In the data rows, 128 means zero.
Every row has a hidden score from 0 to 40. What is each row's score? 20 is about the middle. The score is a weighted sum of the row's numbers plus the product of two more (or one squared), each taken from its middle value.
162,110,118,163,082,180,071,137,156,084,147,149,130,165,184,152,134,066,156,132,130,194,130,152 ~ 18
096,224,065,080,101,114,108,104,185,172,113,063,178,148,105,129,122,197,121,137,152,066,076,131 ~ 20
145,131,112,147,120,149,157,075,140,103,117,106,140,147,197,156,142,088,137,133,117,127,129,123 ~ 17
133,107,169,114,125,107,163,114,134,144,087,121,149,167,102,112,155,115,147,140,120,128,145,113 ~ 23
162,153,171,136,111,088,142,167,123,114,145,114,137,090,106,113,099,157,109,100,105,096,131,092 ~ 17
178,103,180,151,095,145,132,135,134,082,186,103,074,077,117,132,115,138,122,142,118,109,166,155 ~ 32
038,159,134,071,135,059,177,079,137,185,074,111,141,087,080,159,137,179,116,127,148,096,117,114 ~ 27
097,070,148,122,108,138,113,099,097,097,170,175,107,084,084,161,077,070,175,150,150,128,165,147 ~ 24
112,117,140,148,118,134,119,170,073,136,111,201,106,118,097,109,100,113,132,126,131,157,109,119 ~ 13
071,128,134,091,104,139,093,057,202,166,149,116,167,148,092,169,182,096,174,188,187,137,182,163 ~ 38
139,153,130,114,149,097,130,141,110,141,121,085,149,114,134,100,132,153,116,098,097,103,102,058 ~ 15
156,083,134,164,097,148,075,158,115,067,159,162,117,125,163,107,095,065,151,128,131,157,148,131 ~ 16
091,203,099,103,139,090,132,104,179,180,098,088,187,154,140,136,167,169,106,132,136,102,121,090 ~ 21
145,086,147,150,132,122,141,148,093,106,114,175,134,154,138,119,109,067,146,098,112,181,141,102 ~ 22
161,068,188,176,104,143,122,132,099,068,150,176,093,081,161,136,111,066,154,141,125,144,173,117 ~ 12
134,143,110,178,170,132,129,145,135,128,145,144,140,148,168,132,158,113,081,144,103,176,121,111 ~ 31
131,086,128,163,175,132,175,115,092,108,092,188,146,165,164,158,115,043,126,111,105,191,154,102 ~ 31
104,132,115,086,116,111,122,120,149,165,099,133,152,164,101,114,146,122,153,125,156,139,141,132 ~ 19
105,088,150,156,169,127,147,109,136,113,123,160,141,149,165,147,142,073,135,155,116,192,151,128 ~ 18
131,126,148,136,155,149,135,146,135,118,110,126,104,151,113,162,164,131,098,143,133,143,132,142 ~ 22
134,095,186,096,103,135,183,075,123,145,042,147,113,146,099,151,187,089,175,124,146,137,174,164 ~ 23
043,095,085,097,162,151,074,119,148,144,129,171,148,179,109,119,140,097,160,137,185,173,131,176 ~ 15
119,051,174,110,091,089,181,064,091,123,140,202,125,075,065,165,071,045,195,140,159,158,212,161 ~ 24
157,102,123,183,173,162,177,130,103,113,134,164,064,117,130,167,123,110,090,121,115,157,134,154 ~ 36
165,121,168,136,150,128,156,122,094,116,088,116,115,103,141,093,151,126,125,105,090,099,113,074 ~ 29
113,149,103,127,148,126,119,115,130,112,108,094,128,141,175,127,155,151,093,113,117,111,098,114 ~ 19
165,148,104,125,111,125,111,168,123,118,175,108,117,109,119,117,086,171,098,119,115,099,115,146 ~ 17
070,138,133,107,127,120,101,092,151,166,108,155,155,128,072,165,156,113,173,158,161,109,166,122 ~ 15
035,133,120,076,157,070,118,089,156,160,125,118,183,123,114,151,139,132,130,147,153,128,139,106 ~ 16
119,166,143,157,157,114,151,132,183,146,146,084,141,144,177,148,196,167,080,164,119,130,166,119 ~ 14
157,145,123,138,093,169,094,163,139,107,139,157,075,115,089,155,088,142,127,137,155,097,133,184 ~ 15
091,112,100,151,174,127,135,106,129,127,128,152,137,150,186,148,134,115,101,133,125,169,119,111 ~ 17
095,158,136,129,130,162,119,092,165,158,137,135,128,102,076,186,160,128,131,182,181,084,159,151 ~ 24
102,122,155,141,167,119,127,159,096,143,156,176,126,080,068,120,105,125,110,157,136,148,130,106 ~ 27
187,129,188,111,130,071,216,146,046,117,042,101,110,106,139,068,109,157,097,063,068,084,108,046 ~ 28
122,143,069,130,118,198,084,139,133,157,128,122,125,138,115,083,126,148,134,139,171,092,079,157 ~ 30
112,091,158,160,135,125,163,120,097,125,139,179,090,091,105,164,093,104,135,137,118,148,164,143 ~ 20
155,159,128,118,145,113,165,154,117,161,061,101,152,163,114,101,122,152,108,103,104,106,107,094 ~ 23
131,087,121,161,122,170,103,136,126,093,142,169,081,133,145,144,124,085,136,126,142,162,143,168 ~ 16
168,097,150,161,126,154,145,108,096,083,145,127,074,056,127,138,126,128,133,128,123,088,119,146 ~ 20
129,118,093,133,148,134,085,170,115,115,134,141,155,168,173,095,119,099,123,102,128,166,109,091 ~ 20
107,152,090,154,187,143,110,192,142,166,158,160,133,160,127,128,145,132,075,144,135,191,122,119 ~ 34
096,107,069,092,147,099,090,141,088,117,163,155,154,143,146,124,068,099,112,083,135,142,131,087 ~ 10
167,081,150,101,073,097,096,173,114,078,179,108,111,094,103,100,055,115,150,122,125,102,149,139 ~ 16
153,177,172,127,138,071,156,152,161,150,111,089,171,129,108,130,149,137,113,151,099,101,147,048 ~ 25
079,141,066,113,155,139,063,162,156,130,133,120,139,176,149,117,149,142,098,128,165,155,097,161 ~ 18
142,094,154,120,127,092,159,120,084,076,099,143,099,129,148,169,100,103,131,087,100,152,148,121 ~ 16
114,115,124,103,135,136,121,096,125,104,091,106,138,174,181,151,162,109,138,100,111,159,123,103 ~ 16
149,131,121,113,143,099,169,103,104,122,104,107,131,114,123,109,104,138,138,106,115,085,115,103 ~ 10
121,088,132,095,109,123,119,122,148,123,144,115,116,150,127,100,156,134,147,126,142,161,143,183 ~ 18
087,071,135,124,128,137,157,076,141,135,141,169,102,100,076,156,117,103,164,162,173,145,154,205 ~ 25
150,161,113,091,126,044,158,170,091,159,127,099,170,123,118,053,069,190,104,076,094,089,095,085 ~ 14
141,151,099,163,158,133,105,199,089,136,165,147,113,119,135,093,104,159,083,091,108,130,102,091 ~ 20
147,101,107,151,093,214,062,136,131,103,127,151,122,147,143,110,140,099,166,125,154,157,096,186 ~ 24
089,089,092,140,180,151,134,102,123,128,106,167,106,173,149,148,153,112,124,117,145,164,122,156 ~ 32
148,140,121,188,175,155,186,145,119,141,111,148,087,144,156,167,160,139,069,124,109,158,124,150 ~ 32
104,167,095,096,152,135,104,095,140,123,126,052,155,124,168,118,152,174,126,123,118,078,081,097 ~ 6
097,148,173,088,153,063,185,107,104,135,069,096,159,111,110,113,152,157,118,132,110,095,119,071 ~ 26
111,160,146,079,107,061,167,088,193,213,121,088,204,165,120,146,166,138,144,161,147,131,181,115 ~ 32
131,085,153,121,111,136,094,170,080,091,130,191,117,118,108,115,088,075,146,111,114,180,131,111 ~ 27
119,145,099,146,180,142,140,158,106,165,146,130,138,118,113,098,122,161,096,130,125,114,111,111 ~ 23
111,115,105,124,135,115,104,158,102,144,133,169,109,138,139,093,121,130,136,090,134,154,117,121 ~ 22
173,146,094,156,129,160,119,176,127,145,103,139,133,174,140,095,129,139,108,115,115,129,101,131 ~ 27
114,128,120,144,175,123,169,174,069,155,132,188,087,100,070,131,082,141,088,115,134,125,131,132 ~ 28
082,152,126,082,093,108,129,080,167,163,098,114,160,133,104,156,147,142,150,141,152,108,136,129 ~ 27
131,208,116,122,133,118,165,142,115,168,045,118,136,144,102,126,130,171,101,104,122,074,102,089 ~ 26
159,098,128,157,082,207,063,144,118,078,092,171,081,156,179,112,130,086,175,117,146,155,124,182 ~ 11
167,137,089,154,102,181,104,178,132,139,127,139,114,153,127,072,129,141,115,122,142,131,079,180 ~ 29
116,130,155,120,147,141,157,058,132,130,107,079,133,127,145,151,189,128,126,144,119,091,145,103 ~ 20
118,126,116,137,142,155,116,097,149,103,142,111,133,134,169,145,155,101,136,127,133,136,145,119 ~ 14
115,101,114,136,138,176,144,077,107,094,148,137,084,079,122,156,119,125,145,134,146,091,114,167 ~ 18
125,109,130,105,094,101,125,145,157,152,157,110,161,171,123,086,134,117,143,118,140,182,150,153 ~ 30
111,068,132,118,119,152,118,094,132,130,147,150,111,136,094,146,140,084,166,130,160,176,169,186 ~ 20
123,095,102,086,086,130,081,109,140,120,161,118,128,122,104,095,107,121,171,112,160,114,129,176 ~ 7
161,126,101,116,068,114,094,124,177,130,149,115,186,199,150,142,117,059,175,113,118,186,144,133 ~ 16
117,091,146,117,112,145,088,160,108,095,168,173,093,091,089,124,089,103,150,154,154,114,136,161 ~ 14
106,108,131,149,162,131,139,152,081,147,118,176,128,114,105,097,113,105,129,126,116,145,115,094 ~ 29
174,089,161,116,091,150,140,106,119,102,128,118,077,109,097,127,137,137,165,123,156,115,136,186 ~ 15
118,150,055,097,121,135,069,196,143,145,142,111,139,187,131,065,110,176,096,109,166,128,082,174 ~ 13
136,163,115,128,105,110,069,171,119,107,179,136,191,130,146,110,082,101,128,113,109,145,118,060 ~ 19
110,107,103,143,180,129,113,144,104,101,121,148,141,174,204,137,142,087,104,104,097,191,119,098 ~ 24
147,151,127,142,119,161,123,121,126,123,134,094,110,102,121,106,146,156,127,125,115,072,096,117 ~ 21
170,109,122,135,125,177,137,096,074,115,061,118,117,147,148,070,146,114,154,087,105,095,071,118 ~ 22
137,155,151,080,129,078,188,103,099,174,053,100,152,106,072,100,137,160,147,095,098,068,107,068 ~ 17
159,137,122,146,155,109,148,176,090,153,140,130,128,125,134,087,115,166,084,103,097,141,108,098 ~ 25
101,095,116,136,142,144,097,106,151,106,181,127,128,119,138,138,129,102,144,156,145,128,119,148 ~ 11
104,135,157,076,100,112,137,076,150,137,059,107,157,153,087,145,171,123,177,127,131,112,135,119 ~ 22
054,139,108,091,124,132,089,075,201,165,159,130,181,144,108,174,154,102,164,180,183,141,144,158 ~ 20
058,099,168,182,164,147,136,077,160,136,157,220,137,097,105,215,164,068,158,213,161,161,201,133 ~ 4
108,158,128,118,112,165,090,080,219,114,175,102,172,147,153,201,187,108,132,181,138,128,161,145 ~ 23
128,136,147,102,098,174,124,079,152,134,088,104,106,144,087,166,177,126,164,138,159,088,140,169 ~ 18
163,139,168,124,141,076,188,151,126,175,112,091,151,127,116,080,143,166,104,136,095,128,126,088 ~ 32
153,128,105,138,100,173,092,184,114,096,162,147,097,096,120,084,081,141,131,131,115,113,102,171 ~ 30
133,178,150,081,120,039,207,119,104,176,067,101,135,107,083,132,114,191,107,086,111,076,116,087 ~ 27
102,134,110,105,113,125,091,151,170,169,148,135,152,192,119,130,157,112,113,143,151,195,149,157 ~ 25
137,178,027,125,173,132,101,198,115,156,166,098,154,159,170,073,094,191,046,103,129,097,067,120 ~ 14
172,165,174,117,133,100,157,135,156,145,119,059,129,109,100,136,161,177,102,141,116,061,155,112 ~ 12
151,124,176,112,146,072,177,150,047,107,107,115,106,078,125,113,087,139,113,086,077,103,121,061 ~ 14
140,110,168,144,166,132,169,146,085,114,080,140,116,145,134,119,152,119,111,109,091,148,122,099 ~ 25
152,121,126,125,123,127,144,144,121,147,142,119,126,133,114,089,126,142,122,114,123,148,125,150 ~ 26
147,117,103,168,111,168,099,098,179,095,179,149,136,146,179,182,141,069,149,144,136,178,170,157 ~ 18
114,126,115,134,127,112,100,163,090,137,159,163,129,115,126,094,095,111,123,123,122,163,110,080 ~ 22
133,110,124,134,108,161,092,119,136,110,165,126,113,093,123,130,131,109,153,154,135,130,133,146 ~ 24
138,176,132,104,133,054,176,127,142,185,111,100,170,119,096,113,120,163,124,120,110,103,130,083 ~ 17
118,082,123,144,146,159,102,106,117,060,151,138,106,143,167,172,134,077,141,113,112,147,141,136 ~ 9
135,128,129,129,124,202,119,086,109,094,081,094,084,136,153,133,164,128,144,112,133,100,093,155 ~ 15
143,149,131,171,182,122,140,203,115,151,142,139,134,119,127,108,134,148,073,144,112,111,103,086 ~ 28
145,086,145,158,131,154,114,100,119,056,132,128,109,131,174,185,122,057,146,126,107,163,152,129 ~ 10
092,109,154,095,103,111,110,146,162,147,134,123,127,127,072,129,129,133,129,163,171,142,148,163 ~ 32
104,126,085,124,148,135,089,152,123,106,133,130,166,173,173,108,111,106,124,112,105,174,093,108 ~ 20
151,139,173,115,110,118,159,114,131,159,089,080,143,134,100,098,164,145,148,122,096,082,137,104 ~ 32
117,104,128,161,181,154,121,128,131,106,158,130,091,112,148,146,147,116,114,148,119,148,136,121 ~ 20
122,132,109,123,186,105,148,166,066,157,122,134,174,135,149,079,102,138,089,094,087,133,104,047 ~ 25
167,118,138,141,109,124,122,151,120,089,155,134,118,117,155,122,100,107,133,122,100,149,134,129 ~ 19
127,113,101,121,150,074,184,132,084,142,128,164,128,111,121,121,059,132,114,103,124,146,125,127 ~ 26
132,095,133,125,114,077,215,096,075,167,079,192,134,130,104,142,067,088,133,084,121,177,149,117 ~ 33
194,161,071,135,115,139,127,202,129,179,130,118,143,183,132,051,101,183,094,099,122,136,084,161 ~ 27
123,103,104,112,137,143,093,122,110,100,102,155,158,180,159,135,119,064,158,088,110,176,122,092 ~ 21
167,143,161,146,172,077,194,157,098,183,143,110,156,111,124,087,144,177,074,121,081,136,128,060 ~ 30
166,111,103,125,131,120,154,142,094,134,107,137,118,134,134,083,093,155,117,095,126,118,109,157 ~ 19
122,092,149,143,122,138,129,133,070,095,109,187,089,094,109,122,087,101,139,113,123,137,128,120 ~ 22
079,199,096,114,127,115,136,081,188,196,131,101,181,139,134,171,168,159,119,158,134,119,120,102 ~ 27
086,116,110,086,142,135,120,100,125,152,080,137,147,155,088,102,118,125,154,132,157,112,081,143 ~ 23
163,087,142,108,088,152,125,143,072,074,096,151,094,137,116,109,083,097,168,091,128,126,104,145 ~ 18
078,137,163,087,123,076,187,058,129,183,058,127,133,097,064,143,147,152,159,141,138,089,142,109 ~ 26
139,127,104,141,179,145,147,164,070,128,134,134,089,101,118,117,101,167,075,111,117,076,106,119 ~ 18
073,099,131,145,154,139,131,065,166,141,142,139,158,155,180,160,175,081,142,162,145,176,165,128 ~ 14
135,176,106,099,140,126,183,122,106,134,059,115,104,114,112,127,098,177,107,104,122,060,075,117 ~ 36
171,129,114,124,152,149,156,148,059,131,058,124,113,142,141,055,126,159,114,078,105,099,065,109 ~ 30
169,095,187,146,075,160,133,120,110,074,097,138,050,106,137,148,140,112,155,125,112,124,143,172 ~ 14
150,228,122,132,123,108,127,133,207,172,110,057,204,186,180,146,185,159,094,161,110,106,129,074 ~ 22
111,147,101,159,132,165,081,180,097,134,164,158,132,122,143,088,116,129,089,120,128,129,108,106 ~ 16
091,177,101,097,118,078,140,140,151,197,102,131,149,151,101,116,135,172,114,117,158,122,133,129 ~ 20
123,128,114,130,172,098,148,193,052,155,136,158,137,113,101,084,084,150,091,100,104,129,106,075 ~ 26
121,049,112,070,108,124,110,135,095,085,149,153,111,124,108,099,055,085,158,110,173,117,154,177 ~ 2
189,160,138,136,104,162,179,114,107,126,032,099,100,136,122,105,146,165,141,100,114,061,074,141 ~ 26
130,086,134,135,124,152,161,105,090,126,120,161,081,104,087,148,107,111,147,128,135,137,132,180 ~ 23
117,131,127,129,124,110,120,127,110,123,121,151,149,133,135,115,114,090,137,102,120,158,120,086 ~ 24
058,118,134,123,112,087,123,107,197,172,174,175,180,122,080,174,122,071,155,197,167,194,177,135 ~ 36
151,133,079,142,123,167,079,144,156,126,159,106,148,166,167,117,132,126,131,116,121,124,098,138 ~ 13
096,148,088,140,128,141,099,131,151,146,145,145,150,134,118,132,136,142,127,169,148,143,109,145 ~ 27
118,143,121,099,145,131,105,107,123,115,129,061,140,107,132,147,152,162,126,125,126,085,092,090 ~ 9
080,122,149,097,126,090,159,066,177,182,122,118,168,146,124,145,185,142,149,162,154,141,168,148 ~ 19
143,137,095,141,112,154,125,169,119,154,139,145,139,132,111,065,102,144,124,120,132,135,091,148 ~ 36
156,113,167,121,140,111,183,103,092,112,014,125,105,145,115,122,147,111,159,085,103,105,126,126 ~ 17
129,211,099,110,103,126,110,166,179,169,124,078,161,166,138,115,147,183,097,120,132,113,119,116 ~ 27
148,118,122,153,161,116,180,122,114,107,171,116,070,068,117,198,101,159,080,122,110,112,150,146 ~ 15
152,120,154,144,116,161,171,105,065,123,095,149,086,067,093,121,113,141,137,118,119,075,102,133 ~ 28
111,158,092,115,154,094,130,164,144,155,147,120,151,127,128,098,101,176,099,128,133,130,107,116 ~ 25
097,172,114,079,140,104,144,081,145,158,113,038,166,124,171,124,187,202,098,131,114,093,092,108 ~ 18
155,150,125,174,134,168,094,166,117,120,134,126,096,097,111,098,133,162,104,136,124,079,098,125 ~ 19
153,088,194,162,125,096,156,108,104,077,158,169,105,053,133,176,110,086,142,142,108,129,197,100 ~ 18
093,174,104,087,123,117,125,075,151,159,100,097,164,122,103,126,147,174,152,145,151,070,108,119 ~ 17
093,092,085,103,136,140,083,105,153,106,147,136,166,183,169,142,124,077,163,108,145,178,150,131 ~ 8
138,149,123,143,087,174,112,105,138,112,123,121,087,099,138,120,135,154,137,136,142,087,113,158 ~ 23
111,125,169,117,112,103,155,090,153,153,132,114,142,100,073,118,144,123,156,160,144,105,159,128 ~ 32
115,161,134,130,164,088,147,112,168,137,146,074,187,164,226,150,184,147,085,131,088,165,146,068 ~ 11
146,135,155,177,126,159,097,154,186,100,163,138,131,156,156,187,165,089,110,175,125,164,175,141 ~ 8
081,181,113,058,130,074,111,109,165,167,109,064,187,157,135,135,149,164,110,122,126,114,108,095 ~ 15
152,152,121,144,086,178,140,092,139,110,129,096,076,087,128,159,153,170,129,132,127,054,114,166 ~ 19
147,166,065,133,152,137,122,190,117,173,132,133,138,162,126,082,097,173,092,103,137,127,089,146 ~ 19
137,127,099,136,141,128,098,120,137,079,147,111,136,138,186,129,127,109,123,127,107,136,113,116 ~ 16
166,127,165,175,095,186,147,101,123,084,128,137,060,088,158,179,148,128,127,152,135,103,158,171 ~ 15
159,148,171,123,165,082,168,159,096,130,118,064,123,112,143,088,151,177,070,114,079,094,136,066 ~ 15
148,112,112,164,116,147,089,147,154,086,201,119,133,129,169,144,111,098,121,140,122,164,152,137 ~ 20
140,135,141,165,128,167,152,090,151,108,107,083,101,157,210,147,195,132,103,136,119,150,123,149 ~ 10
139,163,168,133,125,071,162,148,152,140,187,115,139,068,068,156,104,167,101,174,111,095,171,118 ~ 26
196,082,157,146,073,184,146,090,116,097,110,117,078,096,127,099,140,141,179,122,122,094,116,201 ~ 28
159,096,155,130,094,133,138,126,134,137,149,116,102,104,113,097,128,146,145,140,125,138,102,166 ~ 25
092,127,124,125,182,095,158,105,129,147,112,117,161,129,154,112,149,140,101,130,118,134,128,082 ~ 27
121,084,158,132,149,125,103,130,097,071,127,158,088,099,103,157,110,100,143,121,120,133,157,121 ~ 15
145,135,109,126,144,127,155,082,121,114,100,091,157,160,185,141,144,110,139,095,106,120,111,098 ~ 10
181,171,153,184,107,146,133,175,150,124,163,139,116,104,131,124,136,151,103,164,113,112,138,129 ~ 18
123,140,122,127,109,160,106,109,171,124,154,095,155,118,120,154,137,122,154,160,138,105,114,140 ~ 27
119,145,071,115,145,107,122,148,137,176,148,131,162,146,116,092,098,148,118,124,134,138,104,131 ~ 20
149,139,114,139,122,131,104,176,109,101,196,121,122,070,132,104,077,167,090,170,124,074,115,127 ~ 26
106,096,175,139,111,145,116,126,144,108,143,152,089,126,122,181,148,100,137,157,142,166,182,167 ~ 12
167,146,183,117,106,114,135,138,151,109,132,076,120,102,116,146,145,143,115,146,109,110,143,111 ~ 27
108,113,118,112,188,124,150,104,095,117,117,104,120,098,177,134,125,149,110,106,106,099,110,102 ~ 11
156,105,177,161,082,183,171,058,116,097,056,167,090,151,167,176,166,074,191,123,117,155,155,162 ~ 13
110,111,184,133,147,150,161,073,115,150,129,150,083,079,055,183,145,137,141,173,169,089,174,155 ~ 16
163,087,144,096,096,084,149,111,124,101,148,102,128,100,124,106,078,120,155,113,118,092,149,140 ~ 5
138,129,099,134,140,178,113,132,129,116,084,113,103,154,134,097,139,156,128,127,152,090,076,182 ~ 16
182,119,195,164,069,148,131,133,114,062,117,136,080,065,131,145,131,126,158,148,099,104,129,140 ~ 21
100,120,092,130,144,138,083,135,159,104,183,120,122,123,137,122,122,128,121,153,147,137,117,161 ~ 15
174,093,167,146,139,112,142,135,089,033,142,111,092,092,182,146,112,105,112,096,086,112,157,085 ~ 11
150,100,170,112,133,109,170,112,107,130,076,126,127,126,109,114,141,113,158,099,105,113,154,098 ~ 15
187,135,122,139,093,136,119,174,127,124,127,101,125,142,156,067,117,159,097,117,113,130,084,160 ~ 25
171,130,165,132,117,123,125,132,118,083,127,062,098,108,158,122,132,158,126,106,101,071,120,103 ~ 2
092,155,105,132,164,126,103,141,144,129,126,127,143,148,168,140,154,136,093,134,124,149,118,099 ~ 22
136,096,124,139,127,137,123,073,161,107,134,126,138,146,173,136,158,095,166,126,123,151,138,141 ~ 18
083,077,081,108,137,124,076,127,114,113,161,179,154,172,139,147,090,047,155,109,154,212,143,126 ~ 14
116,105,163,110,106,133,135,054,166,150,111,119,166,142,114,161,188,087,177,146,139,158,166,125 ~ 33
216,125,183,114,106,099,203,144,073,122,037,085,114,139,114,091,136,144,148,077,081,071,123,090 ~ 3
170,125,159,142,101,120,114,164,121,077,198,107,096,069,117,165,077,131,121,136,114,098,169,121 ~ 15
162,092,187,173,148,116,164,126,096,091,146,139,119,082,159,122,129,095,133,134,095,128,145,074 ~ 18
191,115,163,167,115,113,148,169,090,113,145,135,087,085,124,103,098,154,111,130,099,095,131,123 ~ 14
099,222,087,082,126,096,094,126,202,170,119,061,221,178,139,139,140,166,106,153,131,101,110,086 ~ 25
118,088,144,131,083,163,090,094,138,094,208,159,104,072,073,169,099,093,175,173,167,096,181,170 ~ 31
114,175,088,088,150,077,157,135,105,164,090,085,153,129,138,100,109,192,090,082,111,090,074,084 ~ 21
171,086,158,110,114,068,154,121,118,088,145,105,113,110,131,128,091,119,135,093,102,117,163,125 ~ 3
098,191,078,105,168,060,145,174,124,170,111,133,137,153,131,127,097,192,059,100,135,111,129,096 ~ 25
088,130,127,114,174,148,137,065,146,121,109,075,117,118,150,178,179,143,128,145,135,099,115,130 ~ 9
174,138,124,126,122,084,162,171,105,136,160,112,122,102,115,083,074,180,095,115,115,083,116,129 ~ 16
095,128,102,145,127,145,077,127,181,103,184,116,146,159,183,150,148,103,115,149,141,186,139,139 ~ 13
171,111,154,157,076,177,128,107,129,095,160,115,058,069,118,143,118,152,150,142,139,091,132,185 ~ 26
102,171,113,087,114,110,134,125,141,176,094,119,142,144,068,120,126,145,136,131,156,104,100,129 ~ 25
117,066,162,135,100,124,145,132,091,106,133,207,070,113,083,163,071,080,141,128,160,173,175,186 ~ 11
053,111,148,110,169,094,116,105,132,114,117,142,143,108,125,142,150,108,146,163,134,124,135,102 ~ 20
173,130,134,146,129,123,140,195,101,121,132,116,126,147,153,075,114,163,094,119,097,142,100,129 ~ 18
153,102,142,136,131,163,124,138,107,097,134,127,101,103,124,113,143,115,132,128,123,110,106,136 ~ 26
119,112,126,161,148,136,123,131,164,128,159,134,123,131,141,149,149,112,123,158,138,175,140,145 ~ 23
150,151,142,107,133,061,214,117,123,194,098,090,156,109,091,080,128,192,116,115,082,083,122,099 ~ 25
053,120,145,082,131,111,122,084,146,162,090,149,165,132,066,150,136,104,174,168,151,143,130,138 ~ 30
069,157,116,092,126,130,110,082,160,153,104,117,168,138,109,142,160,123,179,152,152,115,112,109 ~ 20
184,106,191,173,080,177,163,118,075,064,087,157,026,075,128,168,109,122,138,124,121,116,137,185 ~ 14
072,171,097,062,119,114,094,111,176,151,117,102,171,165,105,147,138,132,136,123,154,124,128,113 ~ 18
155,149,106,125,119,118,118,155,138,138,139,102,153,135,138,088,115,151,119,107,114,134,105,119 ~ 22
148,154,131,177,130,114,180,157,063,127,132,165,085,076,113,126,075,156,097,110,117,111,123,125 ~ 19
130,133,161,104,146,094,189,103,100,147,095,105,114,077,065,133,126,161,123,130,115,060,134,099 ~ 17
143,138,112,145,131,185,084,153,111,120,155,097,107,110,123,086,137,151,117,126,116,093,069,126 ~ 22
105,108,118,115,151,080,184,121,092,171,118,164,124,103,092,120,095,143,111,122,126,148,134,127 ~ 31
149,155,061,117,134,148,087,165,117,133,134,118,169,201,189,075,121,124,115,086,124,138,073,103 ~ 16
136,180,105,163,123,172,092,186,132,140,124,139,133,157,123,095,137,146,112,134,117,110,087,105 ~ 17
107,166,123,095,117,143,129,070,152,147,069,084,145,145,113,145,177,141,157,156,143,077,110,126 ~ 17
081,140,100,152,146,154,088,154,144,125,134,157,114,137,125,133,134,142,103,144,146,139,116,136 ~ 15
170,159,105,164,099,188,079,181,112,098,145,136,084,104,156,093,108,162,114,133,138,070,100,135 ~ 14
088,097,080,102,147,139,107,093,141,130,131,145,147,181,129,128,130,084,153,106,163,169,122,155 ~ 19
138,131,113,145,156,117,148,175,123,157,136,139,130,150,135,095,131,148,098,106,114,161,124,122 ~ 27
142,099,164,157,099,157,098,138,141,076,217,175,094,085,111,198,096,084,135,178,139,140,186,163 ~ 11
074,103,090,068,098,125,091,126,156,184,128,164,161,182,079,109,126,107,163,134,190,179,141,192 ~ 28
105,125,073,132,102,183,034,170,127,131,162,161,125,152,129,099,105,110,135,117,158,165,089,156 ~ 19
103,133,093,130,187,077,128,157,101,100,189,141,162,119,169,143,065,113,075,110,111,163,135,078 ~ 19
090,075,125,102,116,107,095,108,105,084,199,179,125,084,098,141,052,089,176,144,172,129,162,162 ~ 6
174,096,135,164,098,168,102,125,152,054,181,117,098,107,156,159,120,088,139,143,130,139,155,191 ~ 12
182,126,117,139,136,131,139,163,120,118,146,105,135,145,175,073,122,159,095,109,103,129,116,134 ~ 20
151,084,180,173,156,113,189,120,100,092,140,158,088,080,131,174,107,099,113,144,111,136,170,136 ~ 18
139,095,159,149,116,134,174,107,095,114,134,158,083,070,103,158,091,115,140,132,127,105,148,143 ~ 22
106,134,080,144,176,133,106,160,119,134,182,132,136,120,135,110,104,157,077,136,132,131,096,110 ~ 22
153,145,163,153,087,115,127,141,185,150,144,107,148,173,148,128,172,121,129,155,115,165,168,139 ~ 24
148,162,134,113,148,118,123,136,131,138,121,073,148,107,122,089,146,158,119,129,097,090,098,077 ~ 18
089,157,077,093,121,098,092,172,153,165,144,125,161,149,108,103,092,168,113,129,157,131,101,154 ~ 18
098,130,168,136,159,094,166,108,151,181,097,170,176,132,108,151,171,095,139,160,143,138,188,092 ~ 26
152,099,132,091,112,117,120,157,123,132,118,124,131,156,079,110,115,126,137,107,143,140,120,150 ~ 21
155,143,102,151,092,178,080,167,160,119,160,137,124,130,115,100,116,127,132,163,148,126,092,168 ~ 30
131,092,100,111,108,156,118,110,142,123,156,131,128,108,113,096,104,126,153,127,160,116,114,183 ~ 25
088,158,139,144,166,139,139,095,154,139,155,121,117,074,100,180,163,156,102,182,150,080,138,122 ~ 21
135,103,122,131,129,135,135,120,069,097,109,143,118,116,143,128,102,108,138,097,107,138,105,107 ~ 20
073,182,114,100,136,079,150,084,136,163,074,122,151,112,113,140,133,164,136,120,139,090,107,092 ~ 27
157,110,158,145,122,140,127,120,130,100,106,119,153,162,171,111,155,076,135,114,104,152,130,097 ~ 19
107,158,055,136,164,113,079,175,117,122,200,132,166,153,169,110,077,144,064,110,117,159,114,100 ~ 13
154,143,128,154,130,157,122,137,125,113,126,107,104,109,120,117,148,155,128,134,117,090,097,137 ~ 20
